One turn or mirror swaps these rows in pairs. Which row does each one swap with?
The rows were stretched afterwards, more along some directions than others.
dat: [ 13  11  -1  -1 -13  16  12   3   2  -6  11  -5   2  -3  -7  -2 -13]
noto: [  2   5  -4 -17  18 -13  -2  14  -8  -9 -14   0  20 -10  -5  -4 -13]
liva: [ -9   5  -1   4 -21  14   6   2  -4   6  15 -16  -5   6   0   4 -15]
val: [ 7 -6  1 -5  6 -1 19 18 -1  3  5 11  7 -2 -7 -8  8]
mapof: [ 23   3 -11  -8   7  -5   4  32  -7  -3 -30  -6  -1  21  -3 -13  -4]
Rala: [ -6   9  -6 -15  -9  -6  -2   6 -10 -22  -3  -8  13 -13 -15 -13   3]
nabe: [ 18   9 -12 -29  12  -7   8  15  -7   4 -22  -5   3  18  -7 -13   3]
zape: [  2 -11  -6 -24   1   1  -4  10  -2  -4 -15   2  13  19   6 -14   2]
Zumi: [ 17   5  -8  -2  22 -13  -5  24 -13  -1 -22  -4  -3  14  -5  -2   6]
Buso: [ -8  -9  10 -22 -10  -8  -6   7  -7  -7   0  -4  16  -5  -6  -7  -2]
kota: [ 6  2  9  4 10 -1  0 -5 -4  4 -7 -1 12 16  4 -8  2]
Lasep: [  2  -6   7 -14  -8  19  13  -8  24  10  -8   8   2  17   8  -2   1]
lupum: [ -4   6  11  -4   3   1   9  14  -7   8 -10  -9   9  13 -13  -6 -17]
Kago: [  9   5   2   2   5  -9  -4   2  -8 -12  -8  -2   1  -5 -11  -4 -14]
bol: [ 15 -18 -14   2   8   3  13   2   3   8  -1   4 -10  11  -4  -8   3]
puvus: [14 -1 -7 18  1 21  1 11  5  3  9  0 10 12  6 -3  8]
dotug: [ 16   4  15  -4  -6   8   9   2  -8  16  10 -23 -23  16 -12   3   2]
goni: [ -6 -16  10  -6   0  -2   0  16 -15  -4   9  -4  -3  15   6  -5   1]
palak: [ 12  -4  -4  -9  21 -24  -3  19 -10  -6 -25  -2   5   5  -9 -13   9]
vana: [ 15  -2   6  16  -6   6   1  -3  -1  13  -2 -15 -23  23  12  -2   9]
beda: [  9 -12  12 -26  -2   7   5   0   6  -2 -10   6   6  13  -2 -16   6]
lem: [ 15  -8 -17  10   2  17  13  21   1   4   4  -1  -9  24   8   7 -28]
bovu: [  6  -5  12   7   8   5   6   7   3  28 -11 -11 -28  29  -1  11  -1]
Loto: [  1   9  13  -9  -8   4  12  -7  -4  21   8 -17 -18  15  -3   1   6]
Guper: [ 14  13   1 -16  -1 -19  -9  18 -19  -4 -20 -11  -8   7  -3 -20   4]
guze: [  4   0  16 -24   9   7  -8   5  -1  15  -6  -5   4   8   5   6  14]
zil: [ -3 -18   1  -3  -3  12  -2  17  -1   9  -7 -11  -4  21 -13 -12   2]
posur: [ 37   1  -2 -21  15   5  11  19   1   7 -18   0  -1  28  -3  -6   3]
mabo: [ 12 -18  -9  -8  20 -12   0  21 -11   8 -22   7   5  26   6  -6   1]
kabog: [  6   1  -6 -16   3  12  -5   7  -1  20 -13 -21 -15  12 -12   9 -14]
daz: [ 24   8   2   3  -5   7   5   0   9  23 -13  -6 -26  28  15  -4  -8]
Lizuk: [ -1  -5  -4  20  -3   1   8  11 -13  18   7 -14 -15  14  -4  11 -16]
meto: [ 13  -7 -10  -5  -7  13   4   0  14   6  -2   2   8  10   6   4 -19]
rof: [ -7  -7  21  -9   7   4   7  -7  11  19  -1   0  -1   6   8   8 -10]
puz: [  8  -4  25 -10   7   4  10   6  14   7 -13  17   6  12   3   0  -9]
det: [ 14   1   8  14   8   4  15   4  14  21  -5   0 -11  15   5   8  -3]

Swapped with puvus: zil
Swapped with liva: zape
Swapped with noto: rof

